In the rows, zero is written as 128.
Each path below is one point turned by a fixed rotation once a step. After each direction that follows a path, write how fast that rotation turns it, in degrees per step (0 if it stays still).
Each turn is a multiple of 5 degrees from 10 to 175, or 0.
Each row of a path follows its step; steps can be skipped.
path 1
step 0: [130 135 135 121 124 133 124 125 130 128 135 130 125 128 131 131 121 124
 135 133 125 123 134 143 127 131 142 123 120 121 128 127 134 122 135 134
 120 118 140 116 129 137 120]
step 1: [125 133 125 132 124 135 128 132 124 126 145 134 131 134 121 131 124 139
 124 131 134 127 133 132 125 134 122 120 123 132 128 114 121 136 131 133
 127 117 139 118 136 134 135]
step 2: [130 132 127 124 136 128 120 123 125 138 137 124 126 140 137 136 121 129
 126 121 136 129 133 137 130 127 141 122 126 123 116 118 121 136 132 136
 125 124 136 128 123 125 121]
step 3: [140 137 126 121 128 129 134 133 128 125 150 135 119 126 130 128 119 137
 132 127 124 116 135 131 132 137 128 126 121 122 126 128 130 136 126 127
 121 129 137 121 127 131 119]
step 4: [127 135 123 117 126 128 127 133 124 131 146 126 127 134 126 131 125 132
 120 130 140 141 128 126 136 130 126 124 129 133 120 123 126 140 127 126
 129 127 141 140 134 124 129]
step 5: [144 122 131 119 129 125 124 126 119 127 133 128 125 128 131 133 121 127
 129 125 128 127 137 138 137 120 134 121 118 128 117 133 138 135 120 134
 122 130 137 133 121 119 123]
step 6: [139 142 121 126 123 128 137 130 122 120 136 127 125 127 125 129 127 131
 130 131 119 134 130 126 129 134 126 131 128 137 117 126 139 132 119 123
 122 127 146 124 138 124 131]
step 7: [128 131 126 123 123 133 123 131 127 126 131 132 133 137 128 133 127 128
 134 133 134 147 123 129 131 119 139 126 117 134 114 127 138 131 129 128
 128 128 140 131 118 124 137]
step 8: [143 135 134 123 127 140 125 125 117 128 126 142 128 126 127 130 124 125
 139 129 120 122 121 136 132 131 135 123 121 135 125 127 135 126 120 138
 124 122 138 121 131 120 129]
step 9: [134 142 123 130 120 142 126 135 127 131 136 120 133 138 128 127 123 132
 130 132 122 135 129 132 128 130 134 134 129 133 129 118 134 125 133 129
 136 119 142 124 129 127 140]
step 10: [131 132 131 130 127 139 119 134 121 141 131 142 130 137 136 132 118 136
 129 132 134 127 124 131 117 123 133 121 121 126 119 124 139 129 134 138
 123 127 128 126 120 122 128]
[128 126 128 126 125 129 128 129 129 129 128 128 126 128 125 127 129 127
 129 128 131 125 129 128 129 123 132 129 128 126 127 129 129 126 132 129
 123 129 127 126 124 125 127] : 145
[130 126 126 128 130 130 128 126 126 127 130 127 127 126 129 125 129 126
 127 134 127 124 128 126 124 129 129 126 124 130 129 129 125 127 129 127
 128 131 130 127 130 127 128] : 140
path 2
step 0: [136 129 127 127 122 136 118 120 129 115 134 136 128 129 122 136 129 131
 128 128 135 123 127 124 122 131 133 122 133 138 141 124 118 137 141 134
 137 133 132 121 128 128 124]
step 1: [132 125 136 116 133 130 127 121 113 132 131 136 138 133 122 133 131 136
 130 129 129 124 132 122 125 124 127 135 129 128 131 121 116 126 126 137
 123 117 140 127 137 119 123]
step 2: [124 136 133 120 126 124 131 118 133 132 137 120 131 130 127 129 118 117
 129 126 136 119 118 125 129 141 124 133 125 138 139 122 119 121 122 129
 130 122 129 130 140 129 126]
step 3: [133 133 120 125 117 124 126 112 123 135 131 127 136 121 132 128 124 133
 120 119 136 124 129 137 135 129 126 125 139 124 130 131 124 119 139 131
 138 121 137 128 133 135 133]
step 4: [130 123 131 124 130 125 136 122 122 123 130 131 141 127 128 127 128 116
 123 132 129 125 126 134 113 133 124 121 132 119 141 127 131 115 133 141
 123 133 136 131 123 131 122]
step 5: [127 139 130 118 134 128 117 126 127 130 132 126 128 133 125 130 122 131
 123 142 129 126 130 122 132 125 127 129 128 135 143 130 121 116 145 129
 125 138 132 123 122 136 120]
step 6: [135 128 133 123 111 140 115 126 120 110 129 128 134 132 128 133 125 132
 127 134 133 127 129 120 126 133 129 126 133 135 132 125 122 123 128 135
 130 129 139 128 132 125 135]
step 7: [127 133 141 121 124 120 130 126 118 127 129 128 137 131 127 128 129 134
 118 134 129 128 117 131 126 125 131 139 131 128 142 127 120 132 124 137
 125 113 129 128 138 122 119]
step 8: [129 133 134 120 131 126 116 123 129 132 126 118 136 123 136 126 112 117
 121 118 138 129 128 134 125 136 121 133 123 137 134 123 126 122 131 128
 133 121 131 124 135 126 125]
step 9: [133 126 121 138 124 131 129 122 124 135 130 127 141 131 132 126 118 125
 110 128 136 122 131 137 131 125 125 124 138 122 134 133 121 122 129 138
 122 128 136 124 133 135 138]
step 10: [137 130 138 128 131 130 133 119 127 124 128 129 132 128 126 134 120 128
 114 139 121 126 132 138 112 135 136 130 130 122 138 124 132 116 137 125
 123 131 130 134 124 132 122]
[131 129 128 127 125 128 127 130 129 129 127 127 130 130 127 127 128 129
 134 129 128 127 125 127 126 126 133 130 128 133 128 129 127 127 128 127
 126 126 130 126 128 124 128] : 65
[125 131 125 128 129 128 126 126 129 127 127 129 126 130 132 125 126 128
 129 128 129 128 128 125 129 133 130 128 128 132 125 129 128 129 131 129
 128 126 127 125 127 131 128] : 125
path 3
step 0: [119 134 136 122 135 128 129 126 143 131 136 138 137 136 139 134 146 128
 127 129 129 126 136 128 124 135 129 126 125 118 132 129 125 137 136 123
 132 125 126 126 130 134 132]
step 1: [126 144 133 136 120 131 130 127 132 133 126 125 131 125 124 132 131 119
 129 119 141 132 116 125 131 129 134 116 127 124 126 126 126 117 125 122
 122 141 136 133 133 137 134]
step 2: [135 132 124 135 121 137 126 124 137 132 135 117 133 128 130 124 128 130
 123 123 124 115 132 125 132 130 131 130 117 137 142 123 122 136 138 128
 123 127 134 135 115 128 129]
step 3: [131 122 114 130 128 130 139 121 129 136 123 133 122 126 137 125 139 132
 128 115 136 134 136 123 143 129 133 131 134 127 124 133 126 121 131 130
 130 124 136 132 132 131 117]
step 4: [131 129 128 118 122 129 134 133 126 126 115 128 132 130 125 137 125 127
 113 128 132 125 128 123 115 126 145 127 132 122 145 131 127 131 133 137
 131 119 128 129 130 133 125]
step 5: [123 138 129 116 128 124 126 129 124 124 122 139 130 122 132 129 134 120
 141 126 132 139 133 123 135 136 137 133 125 132 129 128 130 131 138 133
 126 134 123 130 111 127 136]
step 6: [128 131 135 139 134 142 130 117 130 136 125 133 122 128 128 132 121 125
 120 133 130 138 132 130 125 130 133 117 126 132 130 131 118 129 130 144
 126 137 130 131 132 115 131]
step 7: [139 127 129 125 131 141 120 131 135 122 129 135 126 131 130 121 132 126
 137 136 132 114 129 132 143 125 136 115 126 121 135 123 135 125 131 132
 138 125 135 126 124 128 126]
step 8: [122 124 127 117 120 129 134 129 135 135 130 132 126 127 120 136 129 138
 131 120 127 121 134 136 136 136 144 121 126 134 121 133 118 133 119 132
 128 136 126 127 139 135 130]
step 9: [126 136 129 122 126 134 125 129 137 115 133 125 112 132 136 130 136 130
 127 129 131 128 122 124 117 117 136 132 119 128 130 133 122 126 124 135
 119 127 134 123 120 138 123]
step 10: [134 130 129 137 133 132 144 132 118 119 126 128 136 128 122 122 131 135
 131 124 118 129 138 128 129 130 137 127 124 125 125 127 130 118 133 131
 117 145 131 131 121 133 125]
[128 133 129 127 125 128 132 126 128 131 126 131 125 130 129 126 128 131
 127 129 130 125 128 128 130 130 129 127 124 124 130 129 126 127 128 130
 129 129 127 129 125 128 128] : 0
[128 127 124 129 131 127 129 126 131 127 130 126 129 130 124 129 131 130
 126 127 130 125 125 129 128 128 126 127 128 129 127 128 127 126 129 126
 123 130 129 126 126 133 128] : 45
path 4
step 0: [122 137 138 123 127 128 126 127 118 119 123 130 127 127 120 137 126 126
 131 114 123 116 124 133 136 131 123 124 123 127 129 129 131 118 133 123
 124 131 131 110 128 117 125]
step 1: [126 129 126 134 145 120 129 118 136 131 132 110 134 125 123 130 119 125
 130 128 129 128 133 134 127 124 129 132 125 134 142 131 134 133 116 124
 132 122 123 127 120 132 133]
step 2: [131 136 128 115 125 122 136 132 127 122 138 129 136 122 133 138 128 119
 120 131 124 135 117 135 127 131 132 130 125 122 123 135 127 115 130 125
 126 134 131 125 133 121 144]
step 3: [132 131 141 141 133 116 119 137 130 127 128 125 122 129 124 121 134 133
 124 125 120 126 131 129 127 131 138 121 128 126 141 135 131 128 132 134
 126 114 133 125 123 130 136]
step 4: [127 135 128 129 133 129 127 122 136 128 130 130 136 123 128 141 115 125
 128 130 125 119 109 119 130 129 130 121 131 127 125 122 135 114 128 129
 117 126 118 129 126 128 122]
step 5: [135 129 124 136 140 122 125 123 127 129 130 119 113 126 133 133 124 128
 124 142 126 134 127 130 122 119 130 139 131 129 126 136 124 127 136 124
 139 113 135 126 132 124 129]
step 6: [122 124 143 120 131 119 119 133 123 124 121 142 131 127 127 139 135 117
 118 125 120 127 128 128 127 131 123 130 129 138 127 124 129 118 138 124
 123 129 123 134 127 122 127]
step 7: [138 118 130 135 143 130 129 124 132 120 122 116 129 126 122 121 119 125
 127 127 122 127 121 126 138 138 122 127 138 128 134 126 126 134 122 135
 133 116 133 137 129 127 129]
step 8: [124 128 125 123 126 131 125 116 119 128 126 139 135 132 121 140 124 118
 122 128 128 131 110 136 132 130 135 128 120 124 118 126 125 125 136 125
 139 124 127 119 131 138 130]
step 9: [128 123 142 135 142 135 123 132 129 130 125 122 117 122 120 124 127 129
 125 125 124 127 131 138 107 132 138 131 128 131 132 129 128 135 128 123
 133 131 129 134 134 129 135]
step 10: [137 130 128 124 128 132 135 126 122 126 128 137 134 136 129 133 132 112
 125 133 119 127 116 125 125 132 128 115 124 131 131 127 134 119 115 123
 121 129 136 139 128 131 122]
[125 128 125 128 121 131 128 130 131 128 127 128 130 130 130 128 126 129
 130 130 129 128 133 129 128 127 128 127 128 127 129 127 126 132 131 130
 127 130 129 129 128 127 127] : 0
[125 129 127 126 127 126 127 129 126 127 130 129 128 128 128 127 130 129
 128 128 129 129 129 126 125 132 132 133 131 127 128 129 124 128 132 124
 129 128 129 126 132 128 130] : 115
[129 126 125 129 128 126 123 127 127 128 125 129 128 125 129 126 127 130
 127 128 127 127 129 124 129 126 125 131 128 131 124 127 126 124 130 130
 127 125 127 130 129 127 127] : 45
path 5
step 0: [115 133 130 125 122 140 130 126 136 131 117 114 127 122 126 123 142 131
 125 121 136 128 122 134 136 119 123 131 120 135 119 121 133 129 133 139
 139 131 132 129 132 135 133]
step 1: [134 138 119 120 132 126 144 127 131 136 115 135 122 138 123 138 123 130
 126 127 130 127 136 137 131 121 119 132 127 131 114 127 127 130 140 127
 127 132 121 138 133 122 133]
step 2: [136 131 136 119 131 124 140 133 127 126 126 114 123 121 118 126 129 122
 120 138 128 125 138 129 135 120 127 134 140 115 129 138 135 123 129 136
 131 132 138 126 133 121 130]
step 3: [117 126 139 119 127 137 135 124 118 125 116 118 135 132 131 128 138 124
 125 125 135 128 143 126 136 127 129 118 126 124 117 129 111 126 129 129
 126 121 135 130 126 130 123]
step 4: [122 130 121 132 130 127 132 121 119 129 124 120 127 133 127 136 107 127
 120 126 133 139 134 130 140 130 123 134 130 138 116 127 135 129 131 131
 117 117 139 124 128 124 131]
step 5: [141 123 142 131 118 124 132 115 133 126 123 123 136 122 122 136 135 128
 124 128 125 120 132 137 136 125 125 138 120 132 129 140 133 121 133 129
 125 121 136 118 123 127 138]
step 6: [125 130 130 129 131 136 139 131 129 128 123 120 133 123 131 141 128 138
 133 121 127 124 137 123 132 119 125 123 116 124 130 133 123 142 132 120
 113 140 140 128 121 128 127]
step 7: [127 136 129 130 135 129 137 128 125 122 128 114 131 126 130 123 125 137
 119 135 145 134 118 134 134 126 120 121 123 132 124 136 141 143 130 134
 131 128 129 124 131 135 137]
step 8: [133 129 126 120 116 134 132 123 143 133 123 126 131 139 124 131 137 130
 123 130 128 128 130 133 134 125 124 127 122 126 112 124 130 126 125 124
 133 132 135 137 131 131 151]
step 9: [131 135 125 132 139 124 140 136 131 139 123 125 120 125 120 128 134 124
 123 126 129 123 132 131 128 124 110 129 135 120 117 124 125 130 130 134
 118 136 140 124 120 117 128]
step 10: [126 131 137 129 131 134 136 129 131 119 118 116 128 118 117 124 131 126
 123 131 136 134 126 133 143 120 126 124 127 133 122 130 118 117 135 134
 136 133 131 126 140 131 119]
[127 129 130 130 130 133 130 126 128 125 129 127 125 130 126 128 125 131
 126 127 127 130 129 129 124 130 127 126 127 133 127 127 129 127 129 128
 131 127 126 129 129 127 127] : 110
[130 128 127 129 132 126 128 129 124 125 130 125 125 127 129 126 129 129
 129 129 129 131 127 129 128 127 126 133 126 127 130 126 131 128 125 132
 129 127 129 125 128 127 129] : 145
path 6
step 0: [134 136 115 136 128 129 132 142 128 136 124 124 122 124 122 125 126 130
 129 131 125 131 125 131 127 124 127 119 135 136 127 116 119 135 119 124
 123 132 116 129 125 112 132]
step 1: [129 138 136 134 126 121 129 135 122 141 128 123 134 126 119 125 121 118
 113 133 123 135 124 117 122 137 123 127 132 137 122 133 122 129 123 129
 131 134 125 134 132 133 139]
step 2: [132 134 133 125 125 138 130 130 124 124 121 132 132 127 118 133 111 125
 131 130 131 131 127 129 133 130 125 123 135 137 113 122 121 117 132 124
 124 120 131 128 135 114 140]
step 3: [133 128 126 119 120 116 127 129 125 134 126 137 136 125 127 129 138 130
 117 125 119 132 135 128 127 134 126 133 131 128 108 122 131 125 121 128
 122 133 132 117 137 118 133]
step 4: [138 131 120 132 133 125 140 132 121 134 133 131 122 125 127 131 127 121
 134 120 141 141 121 127 118 122 125 126 139 129 118 119 129 128 120 124
 129 128 129 115 125 122 129]
step 5: [131 135 126 136 117 130 128 132 121 136 123 127 125 119 127 130 132 136
 122 125 128 134 131 121 127 123 115 122 136 131 117 133 115 134 128 132
 136 137 141 124 131 138 134]
step 6: [119 126 133 133 120 137 122 132 120 135 125 129 117 125 128 127 126 131
 136 121 128 141 124 127 123 134 120 130 138 133 121 124 131 113 143 123
 126 128 123 125 131 124 139]
step 7: [140 139 131 127 122 124 119 127 128 142 120 133 128 122 125 118 132 137
 134 127 126 138 147 131 131 132 127 127 129 123 126 119 121 125 126 129
 121 128 124 120 122 125 134]
step 8: [134 135 144 134 141 126 126 132 119 145 138 133 131 120 124 124 125 130
 129 122 128 132 122 130 117 129 131 135 139 128 125 119 133 128 130 131
 128 128 137 125 123 127 127]
step 9: [141 132 131 123 126 133 124 132 128 130 125 125 126 120 123 116 128 135
 141 124 133 117 126 125 128 121 126 133 140 130 118 132 119 134 127 132
 125 132 140 133 131 126 144]
step 10: [118 128 129 126 130 131 115 136 124 137 135 132 126 123 132 122 144 129
 125 123 122 129 118 133 118 126 123 123 129 129 120 123 122 126 130 126
 118 131 124 133 140 121 139]
[128 128 127 127 130 129 130 129 130 127 128 127 128 129 129 128 126 126
 133 130 132 128 129 126 125 133 126 129 132 124 127 130 131 127 128 125
 127 127 127 129 126 128 130] : 155
path 7
step 0: [126 140 142 130 124 137 125 127 124 128 122 132 124 127 131 115 119 134
 130 139 138 130 117 118 129 131 132 136 133 142 130 125 132 118 125 126
 127 125 128 122 122 123 128]
step 1: [134 126 120 126 132 128 120 131 122 120 122 125 122 127 131 136 129 127
 131 129 136 123 134 135 122 129 120 128 131 120 115 140 127 119 120 126
 126 110 120 134 122 134 120]
step 2: [120 132 128 112 117 133 113 122 133 126 128 129 126 131 120 130 135 132
 126 119 121 132 121 133 128 129 136 118 138 134 137 135 130 137 134 128
 136 129 126 132 130 126 123]
step 3: [128 129 121 126 122 129 130 136 130 131 127 113 134 120 109 116 128 126
 131 142 126 123 133 123 128 133 130 137 129 135 132 125 133 116 119 132
 120 132 127 129 126 132 129]
step 4: [125 118 126 132 133 130 123 129 125 133 115 127 127 126 136 136 125 127
 140 119 129 134 133 123 137 115 129 123 116 130 133 139 126 118 126 128
 127 128 129 144 127 128 122]
step 5: [142 132 134 129 133 121 125 135 128 137 124 124 140 132 126 128 138 138
 126 137 122 130 115 127 119 122 132 120 138 123 130 129 132 138 132 121
 136 133 126 132 132 135 129]
step 6: [128 127 121 132 133 121 126 127 127 126 138 118 137 119 125 134 130 129
 109 125 136 128 134 135 135 128 132 142 130 124 137 125 130 121 131 135
 119 132 127 131 132 118 135]
step 7: [125 125 122 128 130 122 139 124 129 134 118 138 134 124 129 138 112 126
 137 122 126 129 131 126 126 129 134 125 131 132 133 132 121 142 126 121
 115 132 141 127 125 133 133]
step 8: [134 135 135 131 133 126 136 126 133 141 132 117 120 130 136 115 120 140
 119 129 125 127 129 118 132 123 124 124 135 122 116 126 130 129 132 121
 130 132 126 127 122 120 126]
step 9: [136 129 120 131 129 124 133 122 119 125 132 135 121 118 131 132 134 120
 123 128 140 125 121 133 120 130 122 132 120 128 123 142 131 138 124 136
 127 128 124 130 133 112 132]
step 10: [117 127 126 124 127 121 134 128 138 132 135 136 126 139 131 132 137 136
 125 116 119 116 122 127 130 142 132 122 133 140 125 126 124 128 125 130
 119 119 134 127 129 134 129]
[125 128 126 125 125 130 132 125 128 129 129 128 133 131 127 127 123 129
 129 129 126 129 131 129 129 127 126 128 128 129 129 128 127 126 124 126
 128 131 127 127 128 126 128] : 90
[126 127 125 127 128 127 126 130 131 127 130 129 130 127 128 126 129 128
 128 128 128 130 131 125 129 131 131 131 124 133 129 128 131 130 129 126
 124 127 128 126 129 129 130] : 100
[129 131 128 130 130 130 128 127 125 126 130 129 129 126 127 128 127 127
 129 125 128 130 127 128 127 130 127 129 127 126 127 131 129 123 124 130
 123 128 131 127 132 129 128] : 125
